Turns in one plane each, and the order they were made in; the first pair answered:
T:
[ 54  32 -23  11   7  -2 -13  -2  27] -> [ 43  25  -6 -12  29  -9  -1  -1  47]
[ 18   5  18  36 -23 -23  17  30   3] -> [  3  -5  35   0   4 -36  28  19  17]
[  4  -5  -8 -10  23  30  26  -2  13] -> [ -8  -1 -16 -28  10  12   9 -34   0]
[-37 -25  10 -15 -12 -32  22 -42   3] -> [-14 -10 -16  40 -47 -13   4 -24 -21]
P:
[ 18  12 -13  39 -17  23 -10  24 -19] -> [ 18   0 -10  12  16  44   6  35  11]
[  9 -14 -34  17  -2  28   5  15   8] -> [  1 -17 -35  -9   8  30   3   5  14]
[ -4  -3  22 -12  16 -22  39 -14  18] -> [ -7  -2  18  -9   5 -35  28 -26   5]
E:
[ 11  13   0  42  -2  -7  -3   1 -23] -> [ 12  10   5  44   5  -6   4   7 -16]
[ 5  1 14 13 12  1 17 18  8] -> [ -6   3  19   1   5 -26  12  -1   0]
[ -1 -22  19   4  16  -3   7  24  -1] -> [-13 -18  16  -7   3 -24  -3  -2 -14]
Now pairs of rows:
(two turns a pair)
[-16  -6   7   2 -16 -38  -9 -26 -22] -> [  8  -4   7  49 -14  -8   2  17 -16]
T, E
[ -1  -1   7  41  -2  -3 -10  34  28] -> [-26   1   1 -13  -7 -33 -28 -23  14]
T, E
[ 11  12  -5  53 -49 -28 -22  -4 -49] -> [ 11 -19  39  13  43   8  38  52  32]
E, T
[ 5 -1 26 11  5 -8 32  8 10] -> [ -8   2   6 -19  -7 -19  10 -32  -5]
P, E
[-18  -3   6   3  -8 -49  -8 -32 -13] -> [  2   5  -5  43 -24 -26  -9  -7 -22]
P, E
[ 29  -3  34 -16  27 -34  -2 -26  20] -> [ 38  12  -4   0 -13 -19 -29 -42 -10]
P, E
[-21  -5   6 -46  14 -17  -2 -25   5] -> [  4   1 -31 -27   5  47 -11   0  10]
E, E
[  8   4 -16  19 -23   8 -19  -5 -22] -> [  0 -10  -2 -26  23  23   4   4  19]
T, P
[ 16  -5 -22  10 -10  13  -2  -1 -16] -> [ 12  -6 -21  -7   5  24   6   4   0]
P, P
[ -7   1   4  -6 -19 -23 -10 -21  -7] -> [10 -3 13 26 -4  1 11 23 10]
P, P
[ -7   0 -10 -53   8  -5  -9 -35  -2] -> [ 22   8 -38 -20  -4  43 -14  -8  -4]
E, T
[  7  13 -14  16 -17  -6 -25 -19 -21] -> [17  0 -2 16 19 30  0 20 17]
P, P
[40  5  3 61 -1 48 11 52 -3] -> [-23  -8  61 -16  23 -68  17 -19  -6]
E, T
[  7  -3 -12   3   5  21  -7   2   1] -> [  1  -2 -15  -3   2  15 -14 -10  -4]
P, P
[ -5  -6 -19   8  -2  33  -8   8 -12] -> [-10  -6 -23 -10   2  31 -12  -3 -11]
P, P
[-12  -3   9  36 -32 -41 -16   8 -27] -> [  8  -4  -2  50 -25   3  -8  39 -11]
E, E
[ -6   8  16  38 -15 -33  12  17 -17] -> [-14  -4  30   2  18 -21  30  24  13]
T, P
[ 11   7  10  51 -23   6   7  40  -3] -> [-7 -5 36  6 19 -5 32 40 26]
E, P
[-10  -8  23  -8  18 -11  19  14  20] -> [ -6   6  -6   3 -23 -21 -15 -19 -17]
P, T
[-23  -2  22 -26 -21 -29   7 -19 -28] -> [  9   2  10  32 -32  14  12  28 -30]
T, E
[-21   0  21 -19  17  -9  13 -10   6] -> [ -3  13   5  34 -14  -1   1   5 -21]
T, P
[-23 -14  51  -1 -29 -19  -4 -60 -17] -> [ 15  -7  14  48 -47  52 -10 -19 -17]
E, P
[ -6 -12  -8 -54   3  19 -14 -17   9] -> [ -1 -16   1 -49  17  29   0   2  24]
E, E
[ 21  -7 -35  -3  17  26  10  15  23] -> [  2  -2 -40 -25  -3 -18 -11 -32  -4]
T, P
[-17   8 -29 -20 -21  18 -28   0  -9] -> [-21  -1  -8 -40  13  22  -6  14  20]
E, T
[-15  -9 -22 -58   1   3 -14 -42   5] -> [ 10  -2 -48 -23 -10  49 -19 -13   4]
E, T
[11 -1  9 30 -7 20  8  6  7] -> [-3 -7 27  4 13 -2 17 -4 20]
E, P
[ -2 -15  15   8  -3 -25   4   9  13] -> [  7  -3 -18  12 -27  -1 -17  -3  -4]
E, E
[ -7   6   1 -11 -18 -17 -17 -20 -13] -> [ 14   5 -14   9 -15  26 -12   6  -1]
E, P
[ 15  11 -36  -1 -59  16 -25 -35  -8] -> [ 31  -1  13  45 -17  25  25  42  32]
P, E
[  2  16 -35 -22 -16  27 -27 -22 -16] -> [  0   2  -7 -35  30  39   9  12  25]
T, T
[-19  -4  35  -8  25 -31  13  21  13] -> [  1  13   2  41 -19 -17 -15  21 -21]
T, T
[-16 -11  23  -6  15  -2   6 -14  15] -> [ -9  -3  -5   1 -14   7 -15 -28  -5]
P, E
[-24   0  33 -37  27 -24  23  -4  15] -> [  9  24 -35  13 -33  33 -17  -3 -24]
T, E
[ -5   4   0 -14   6   8  -5  -8  11] -> [ -2   9   2  12 -12  -4 -10  -7  -6]
P, P
[ 10   7 -39 -18 -18  36 -16 -21  -8] -> [ 10   1 -33 -27   0  46  -9 -12   7]
T, P
[-14  16  14  21  19 -32  37  15  10] -> [-23  21  -4   1  -2 -44  12 -28 -13]
P, T
[  0   9 -13  29 -20  -9 -36 -20 -20] -> [ 8 -6  0 18 29 33 -5 26 25]
P, P
[ 23   4 -12  27  -8  23  11  -3 -10] -> [ -1  -6   2 -28  19   2  16 -27   8]
T, P
[ -8   2  -2 -18 -11  -9 -11 -28 -15] -> [ 10   5 -18   7 -13  30 -12  -5 -10]
E, P
[-11  -3 -24  -1  -2 -14  -7 -15 -11] -> [ -5 -11 -10   3  21   5  13  14  13]
T, T
[ -2   8   5  45 -35 -29 -11   0 -27] -> [-20 -15  42  -8  20 -40  19   2  15]
T, T
[ -3 -24  21 -23  13 -43   6 -33  -4] -> [ 33 -15   6  52  -9  -3   8  15 -12]
T, P
[ 23 -19  44  19 -12 -25  -9  17 -15] -> [  9 -20  45 -11  -9 -37 -15  -4 -17]
P, E
[ -3 -16  13   3  34  -4  21  29  38] -> [ -1   5 -29  29 -33 -16 -27 -12 -19]
T, T
[ 20 -27   2  56 -10  -2 -21  22   2] -> [-16 -30  16 -15   5 -40 -26 -28   6]
T, T
[  5 -13  -1 -32  21  -6  -6 -15   1] -> [ 25  -4  -8  26  -6   1 -15   8 -19]
P, T
[  5  12 -49 -18 -33  49 -26 -32 -20] -> [23 -1 -2 35  7 61 22 46 17]
P, E
[-10  -7 -14 -63  18  27   0 -38  18] -> [ 11  14 -16  47 -47  -7 -19 -21 -38]
P, P
[-16  -8   6 -22  28 -26   4  13  -3] -> [  3   2 -11  24  -3 -21 -10  25 -28]
T, P
[  2  -5  -3 -22  10 -22  -2 -34  -9] -> [ 28  -7 -22  -4  13  28   0  -2   5]
E, E
[-15   3 -29 -41 -19   1 -17 -48  -2] -> [21  0 -4 50 -9 31 16 39 15]
P, T
[-13  10  -8 -33   3 -11   3 -27 -11] -> [ 10  15 -29  -7  -1  34   4   4  -5]
E, T
[ -4   6 -34 -60  -2  20 -29 -51 -20] -> [ 22  -6 -11 -16  38  69  11  30  23]
T, T
[  8   4 -19  10 -10  16 -10   6  -8] -> [ -8  -3  -7 -26  15  13  -3  -4   9]
T, P
[  2 -15  25  -1  24   2  17  22  21] -> [ -1   2   6  20 -23 -27 -17 -13 -23]
E, T
[ 16   3 -18   7 -17  23 -12   4 -10] -> [ 15  -3 -16 -12   0  33  -7   3   3]
P, P
[-43  -7 -25 -19 -17 -12  -9 -27  -7] -> [-15  -2 -31  41 -29  16  -3  19  -6]
P, E
[-13   8 -45  22 -28  14   0   2 -15] -> [-24  -7   9  22  12 -17  36  28  16]
E, E
[ -9  -9 -25 -26 -11   8 -28 -40  10] -> [ 14 -10 -32  15 -13  43 -20   1  17]
T, P
[  2  -2 -41 -65   5  39 -20 -43   1] -> [ 30  13 -36  50 -46  21 -26  -2 -41]
P, P
[ 12  12 -18   4   0  22 -10   5  -6] -> [ -2   3  13 -16  25  -4   8   7  13]
T, E
[  7 -16  -3   6  14  13  23   2  -3] -> [ -2  -8 -14  -6   0   6   8 -21 -16]
P, T
[-14  -8  17 -28  17 -23   3 -12  -3] -> [ 11   4  -1  35 -13   0  -5  16 -23]
T, P
[  0   3  -8 -22  27  27  -2  14  26] -> [-20   7  -2 -38  17 -15 -12 -19   8]
E, E
[-12  -3  21 -22  19 -22  13  -4  17] -> [ -7   6  17  15 -10 -40   0  -8  -7]
P, P
[  6 -10  17  -9  35  14  18  28  19] -> [-11  -1  24 -10   7 -44  -3 -12 -17]
E, P
[  4   7 -32 -29  11  42   1 -15   2] -> [  9  21 -35  14 -23  20 -12 -18 -31]
P, P
[-3  1 19 12 18 -9  6 29 14] -> [-14  11  -3 -13  -5 -21 -21 -14 -10]
P, T
[-10 -25  20  -6  14 -18  18  -6  14] -> [ -7 -11 -15  -7 -18 -11 -10 -33 -13]
P, E
[ -1  -2  -7 -30   2  12   0 -14  11] -> [  0   5 -11 -23 -14   4  -9 -24  -4]
E, P
[ 10  -2  34 -27   4  -6   6   6  16] -> [ 24  10  10  13 -30   4 -13  12 -10]
T, T
[-11  10 -14 -20  -3 -16  -2 -28  -2] -> [  8   5 -15  -4  12  28  13  10  19]
E, E
[-14  11  39   1  21 -18  -1  17   4] -> [-17  11  37  -9  15 -27 -10   3  -2]
P, P
[ 10   2   0  20 -24  37 -23   8 -13] -> [-14 -12  18 -39  10  25 -12 -11  13]
T, P
[-15  -5   9 -20   4 -10   5 -13   1] -> [ -5   1   9  23 -12 -15   4   4 -11]
P, P
[ -3   0  31  16  25 -17  15  19  15] -> [ -5  17 -14  -3 -18 -11 -27 -31 -16]
T, E
[ -9 -14  -5 -42  27  26   0 -10  26] -> [ -3   3 -32 -19 -19  12 -32 -35 -18]
E, T
[ 25 -37  -2  17  38  51  22  18  35] -> [-17 -36  34 -22  33 -45  14 -46   9]
E, P
[ -2   8 -36 -19 -29  19 -25 -28 -19] -> [ -6  -8 -11 -42  20  39  10   0  29]
E, T
[ 3 -5 18 28 12 -5 27 26  9] -> [-20   0  -3 -28  -3 -24   0 -36 -12]
P, T
[ -5  -4 -13  31 -13  20  -5   9  -7] -> [-16 -10 -13 -14   8  32   1  -3  12]
P, P
[ 22  16 -39  32 -36  30 -24   7 -27] -> [-22 -10   6 -66  31  -7   6 -20  19]
T, T
[ 20 -23   2  11  -4  37   4 -10 -16] -> [ 15 -24   1 -11  -1  34  -1 -24 -15]
P, P
[  5   3 -55 -24 -11  41 -20 -17  -9] -> [  3 -16   5 -13  44  24  30  36  35]
T, E
[  0  13 -26 -38  -8  16   1 -33 -16] -> [ 23  16 -31  -3  -9  45   6   0 -10]
T, P
[ 40 -29 -23 -16  25   0 -18  40   1] -> [ 24 -25 -24 -35   8 -36 -35   2 -22]
T, P
[20 -9 21 36 15  2 17 48  4] -> [ -3   2   7  14 -23 -51 -19 -21 -36]
E, E
[-16  -5  29 -28  24  -3  10   3  37] -> [-19  10  18   8 -27 -41 -18 -21 -10]
P, P
[-28   0  19 -18  -3 -46   5 -24  -6] -> [ 9  2  8 49 -8  5 19 36 -1]
T, P
[ 18  -6  -2  31   8 -19   1   9 -11] -> [  6 -13   9  -3  33 -25   9   0   5]
T, P
[  0  -3  -5 -52  24  23  10  -9  24] -> [  7  19 -13  12 -37 -19 -19 -24 -34]
P, P
[ 16   7 -11  25  -8  12 -12 -11 -17] -> [12 -5  4  0 25 26 10  2 15]
E, P
[  1   4  32  18   7 -22  11  13   7] -> [ -9   0  31 -20  17 -24   9  -6  13]
P, P
[ -4   4  12   3 -10 -32  -6 -28 -12] -> [ 9 -4 25 19 17 -6 16 15 15]
T, T
[-14  -9  25 -33  35  -3  11   3  16] -> [ -5   6 -27 -36  -2  19 -23 -23 -13]
E, E
[-13 -12  11 -36   9 -15   3 -26   4] -> [ 13   0   2  40 -23  -3   0   6 -19]
P, T
[-23   2   4 -16  13  15  13  15  14] -> [-14  12 -18  10 -20  17 -11   5 -12]
T, T
[ 15 -17 -21  26  -9  23 -19 -10  -8] -> [ -2 -30  19   1  29 -10   7  -8  16]
T, E
[-14  -3  13  14   7 -19  12   0  -2] -> [-12  -2  11  23   5 -14  13   6   0]
T, P
[  9   6  19  28   0 -25  -8   3 -12] -> [18  3 15 29  8  0 -2 23 -1]
E, P
[-21 -14  31 -47  57   6  35   5  50] -> [  0  25 -39  23 -55  -6 -38 -45 -46]
E, T
[-18  -7  27  12  -4 -15   6 -24  -7] -> [-3 -9 29 32 -1  2 11  2  0]
T, T
[ 7 -1  8 24 -3  9 10 13 -9] -> [ -7  -9   5 -25  13  14   9  -7   3]
P, P
[  6   9   8  21 -23 -11  -8  -3 -15] -> [ -9  -4  28 -12  10 -18   8  -1  11]
T, T
[-19   1  -6   6 -40 -49 -17 -37 -39] -> [ -4 -18  42  36  19 -19  37  44  14]
P, T
[ -7  -5   0 -19  37  -3  -3 -11  13] -> [  3   7 -25   0   6  11 -24 -21  -7]
P, E
[-34   5  21 -18 -12 -32   6 -38 -17] -> [ -8   6  34  49 -15 -14  24  16 -10]
P, T
[-11   2  35  14  -7 -39  -1   6 -11] -> [ -9  -6  42  -4  18 -19  13  20  15]
P, P
[ 15   7 -11  30   6  36   2  16  -5] -> [-13   1  33   8  13 -34  12 -11 -10]
E, E
[ -9   2  11  19  -1 -11   3  -1 -13] -> [ -1   3  -4  23  -8   7  -2   2 -14]
E, E
[ -6  11  -2  17 -16  -9 -21  -8 -21] -> [ 3  0  7  8 18 24  3 26 11]
P, P
[ 10   2 -18  16  -5  22   0  12   0] -> [  1   0 -20 -16   3  19  -5  -6   5]
P, P
[ 2 10 19 12 19 -4 -2 14 18] -> [  1  16  12  19  -3 -22 -18  -4  -3]
E, T
[ 15   1  -2  46   9  10  24  -3 -19] -> [ -2 -10  22  19  27 -19  33 -16 -12]
E, T
[  6  -4 -23  24  10  36  11  15  -5] -> [-21  -3 -21 -23   7   2  -4 -35 -16]
T, T
[ 11   5   2  46  -9 -20 -14  13  -7] -> [ -6 -12  21  -8  34 -19   6   9  27]
T, P
[ 10   9 -21  17 -34  -7 -23 -17 -22] -> [ 11 -11  -2 -16  25  29  12  18  32]
T, P
[ 11   1 -31 -12 -18  38  -7   9 -10] -> [ -9 -15  29 -23  23 -16  26  18  10]
E, E
[ 31 -12 -35 -71  14  27  14 -26  20] -> [ 64   4 -47  20 -31  40   2   7 -12]
P, T
[ -6  -5 -10 -38   1  19 -14 -36  20] -> [ 16   6 -23  18 -25  36 -22 -12  -1]
T, P
[  5  10 -21   9 -18  13  -3  -9 -20] -> [ 10   2 -17   4   5  34  12  10   0]
P, P
[ -3   6  24  29  -1 -28   2   0 -12] -> [-14   0  28   0  14 -32   6  -8   1]
P, T
[ 7  3 31 -4 14 -6 10 11 12] -> [  5  12  11  -3 -17 -17 -14 -20 -14]
P, T
[-15  -4  -3 -25  -9  -2  -3 -25  13] -> [  2   2  -1  30 -26  -4  -1   0   0]
P, P
[ 24  -1 -18  26   7  50   5  25  -1] -> [-22 -12  27 -28  16 -37  10 -26  -5]
E, T
[-24  -1  15  15   5 -40  -3  -2  -9] -> [-1  3 -3 45  4  5  0 29 -2]
E, T
[ -7  16  -9   5 -38 -14 -23 -16 -22] -> [ 12   6 -15   7  -9  43  -5  27  12]
E, P
[ -8   2  21  22  -3 -36  10  11  -4] -> [-12  -5  24 -11  23 -23  20  12  17]
P, P
[  8   2   0  29  -8   1 -10  10 -11] -> [ 3 -7 10  8 18 11  4 20 12]
E, P
[ 33   7 -42  11 -31  23 -14 -17 -28] -> [ 24 -15   0 -19  33  34  30  21  27]
P, T
[-1 -5 20 -3 30 10  8 15 16] -> [-12   6  -3 -16  -2  -6 -22 -28 -13]
E, E
[-19  -1 -18 -11  -7  -9 -13 -21 -13] -> [-5 -9 -9  5 16 24 10 19 13]
E, E
[  0   6 -26 -28  -1  26  -7  -5  10] -> [  5   8 -25 -20  -2  33  -6   5  17]
T, T
[13 11 17 -3 37 47 16 28  3] -> [ -9  21  -2 -40   5   3 -18 -39 -32]
P, P
[ 16   9 -17   9  -2  45  -3   8  -3] -> [-12  -1  36 -11  20 -22  15  -7   1]
E, E
[-16 -12  12 -37  26   2  13 -13  15] -> [ -8   4   7  22 -22 -26  -8 -19 -29]
P, P
[ -5  17 -31   0 -22  11 -21 -19 -28] -> [-12  -5   6 -31  36  19  16   9  20]
T, T
[ -2 -14 -17 -48  19  32  -5  -3  20] -> [  4   4 -37  -1 -32  14 -34 -18 -26]
T, P
[-14   8 -17   3 -17  -3 -20  -8 -17] -> [ -5   2 -16  -1   3  28  -7  17   6]
E, P
[ 18  -6 -22  -9  -7  49   0   6   6] -> [ 12 -11  -1 -20  15  39  18  12  21]
P, E
[-10  -6  11 -20   6  -8   2 -10   7] -> [  2   2 -12   0 -15   5 -14 -10 -10]
P, E
[ -6   9 -35 -16 -10  -3 -12 -10   4] -> [  2   0 -11  10  13   4  13  28  26]
T, E
[  4  10 -15   9 -15  -5 -25 -20 -11] -> [11 -2 -5 -2 18 30 -3  9 21]
T, P
[  9 -14  -6  28  -1  40  19  -8  -8] -> [ -8 -18  -5 -15   9  30  17 -32  -1]
P, T
[-11   7  -8 -14  19  -6  17 -20  -1] -> [ -2  11  -7  24   0 -13  15  -8 -13]
P, P
[ -7   3  30  17   6 -42  29  -5   7] -> [ 12  17 -29  27 -33  13  -6 -20 -16]
E, E
[ -6  -2  -9  37   1  17 -20  33 -29] -> [-20 -17 -11 -29  35  30 -13  15   1]
P, P
[12 -2  9 10 16 14 13 22 29] -> [ -8   5  -3 -28  -3 -18 -13 -33   7]
P, P
[-17  -8  10 -41  -9  -1  -4 -20 -16] -> [ 11  -3   4  15 -15  34   3  30  -9]
T, E
[-16  -9  12   4  29   4  14  22   1] -> [-23  -5  12   9   9 -25   1   0 -22]
E, P
[ -2   3 -11 -23   1   7  13  -9  -3] -> [  8   6 -12   9  -8  13  14   9 -13]
P, T
[ -6   3   5 -18   8 -19 -14  -2  21] -> [  6  10 -19 -11  -2  10 -22   2  18]
E, E
[  4   3 -16 -16 -24   4   3 -16  -3] -> [ 14  -3  -3   6 -10  17  20  17  16]
P, T
[  8  -3 -35 -21   1  68  -3  10  17] -> [  4  -9 -15 -29  22  61  15  19  32]
P, E
[  6 -10 -34 -37  14  27 -12 -19   6] -> [ 17  -1 -36  25 -26   7 -23 -11 -26]
P, P
[ 6 -3 17 20  5  1  5 38  5] -> [ -9  -2  23   9  -9 -36  -6   9 -13]
E, T
[-11   2 -22 -36   3  19 -13 -18  21] -> [  7   9 -30   5  -8  40 -15   7  16]
P, E
[ 17  16 -19  16  -7  15  -8  12  -5] -> [ 7  5  7 -4 25  3 12 21 18]
P, E
[ 14  11 -34  11 -14  31  -1  -2   2] -> [ -9  -4  23   1  17 -25  26   3  19]
E, E
[-22   9  18 -37   1 -29  28 -12  -8] -> [  4  20   6  27 -31 -21  24  15 -29]
P, T
[ -6   6 -28 -33 -14  28 -37 -45  -3] -> [  1  -3 -19 -42  16  52 -16 -16  28]
E, T
[  0  16 -17  10 -22 -20 -47  -8 -42] -> [ 13   6  18  44   9 -13 -12  46 -13]
P, E
[  4  15 -27   4 -33 -18 -26 -27 -34] -> [13 -7 23 13 30  4 29 40 23]
P, T
[ -7 -11  24  15  20 -16  37  20   6] -> [-20   0  -6  -8 -15 -34   5 -31 -26]
P, T
[-19  16  10  -6  24  -7   1 -17 -11] -> [ -5  19 -11   4  16  29  -7  -8 -14]
E, E
[ 20  -2  54  50   4 -37  20  15  -8] -> [ 27  -1  45  57   3 -24  20  26  -7]
E, P
[ -8  -9 -14 -30   7  20   1  -3   4] -> [ -1   1 -16  12 -26   3  -8  -2 -24]
P, P
[-35  -1 -11 -60  -4 -29 -29 -55 -10] -> [ 25   0 -13  59  -4  46   1  58   9]
T, E
[-16  -6   8 -16 -18 -65   1 -39 -34] -> [ 35  -7 -25  32  -1  46  20  43   4]
E, T
[-23  -7   3 -33  26  10  15   7  46] -> [-20  15 -33   3 -39  -6 -29 -27 -11]
E, T
[ -3   9  29   1  -7 -35   7 -12  -5] -> [  4  16  13  14 -24 -26  -6 -15 -18]
P, E
[ 3 -9 24  5 33 -1 15 20 35] -> [ -1   9  -1  22 -23 -33 -23 -22 -19]
E, T
[ -9   6 -18 -11  -9  13  -7  -4  -1] -> [-9  0  1  1  8 12 11 17 17]
T, E
[ -2  -6 -14  46  -1  10  12  -8 -20] -> [-24 -14   4  -4  22 -13  18 -31  -7]
T, T
